Each scene shows the same named points in several views, each turned, perhaps mirrored, and shifted as a whole.
A view may leave some points out, and in a few views one point is out of place. Which views, in the order they come, and which point in each? Write none if none.
Scene 1:
A:
  lanit [-11  10  11  37   7  32   3]
  vunum [14 32 24 22 15 22 -5]
  Lugub [-20  16  23  33  13  19   3]
  Kovuk [-13  29  21  13  26  16  -9]
  pasa [-14  20  20  19  32   2   1]
  tusa [-13  19  17  13  18  23  -7]
  togur [ -5  30  24  15  24  19 -26]
  kofo [-26  13  10  10   8  27 -16]
  les [ 1 21 25 24 26 27 -4]
  gutu [-24  10  23  10  19  16 -17]
  vure [-29   6  31  20  15  -2 -14]
  tiga [-9 21 21 54 24 12 -7]
B:
  les [  9 -12  10  18  -2  -2  -4]
  Kovuk [  7 -11  -7   7   8   1  -6]
  vunum [ -5 -16  14  13  -1  -7   8]
  togur [  6 -20   0   4  15 -12  -8]
  pasa [ 17  -7 -15  13   4   9   5]
  gutu [ 15  -6  -6  15  27   6 -13]
  kofo [  8  10   3  12  29   0 -18]
  lanit [ 9 17 13 31  7 -6 -3]
  vure [ 17  -8 -21  29  30   6  -4]
  demu [-4 -4  5 16 12  4  7]
  tiga [ 20  -1  -7  33  -4 -22   7]
C:
  les [ -5  24  10  10 -10 -16 -10]
  kofo [ 25  23  -2  -4 -26 -18 -26]
  Lugub [  6   3   0   6 -23 -13  -7]
  lanit [ -6  10  -3   3 -36 -18 -17]
  vure [ 32  -5  15   5 -11 -12 -16]
  Kovuk [ 16  22   2  12  -3 -19 -10]
  togur [ 11  25   6   1   7 -24 -20]
  tiga [ -8  -7   5   7 -12 -34  -3]
  vunum [-12  24  -1  15   1 -13 -20]
  pasa [ 17   9  10  26  -8 -20  -7]
  demu [  5  16  -2  17 -11  -7 -25]
  gutu [ 28  17  12   1 -14 -15 -20]
D:
  tiga [-15   9  -5 -15 -15  28  -2]
  tusa [  0   5  11 -26   1  -3 -10]
  lanit [-21   2  -7 -17   1   3 -23]
  vunum [ -8  18  27 -17   5  15 -16]
  demu [ -4   2  19 -27   3   9 -20]
  pasa [ 14 -10  11 -25  -7  10  -6]
  Kovuk [  6  12  13 -30  -2   4  -3]
  gutu [  5  -8  11 -28  -8  -9  -1]
  Lugub [-17  -1  -1 -31  -6   9 -10]
  vure [  1 -20   9 -36 -18   4   4]
  les [-11  13  13 -19   7   7  -3]
  kofo [  3  -3   3 -24  -9 -18 -17]
  togur [  6  15  23 -18 -12   0  -1]
E:
  kofo [-16  50 -27 -12 -23  51  14]
  gutu [-26  37 -20 -16 -13  46  17]
  Lugub [-28  63 -14  -8  -2  41  27]
  demu [-33  63 -28 -21   5  50  10]
  les [-43  63 -16 -29  -7  50  25]
  togur [-33  44 -22 -31  -5  66  25]
  pasa [-27  49  -6 -29   8  38  18]
  vure [-25  30 -16  -6   4  37  22]
  tusa [-29  55 -20 -22 -11  50  15]
Moved in: D
  moved in D: pasa
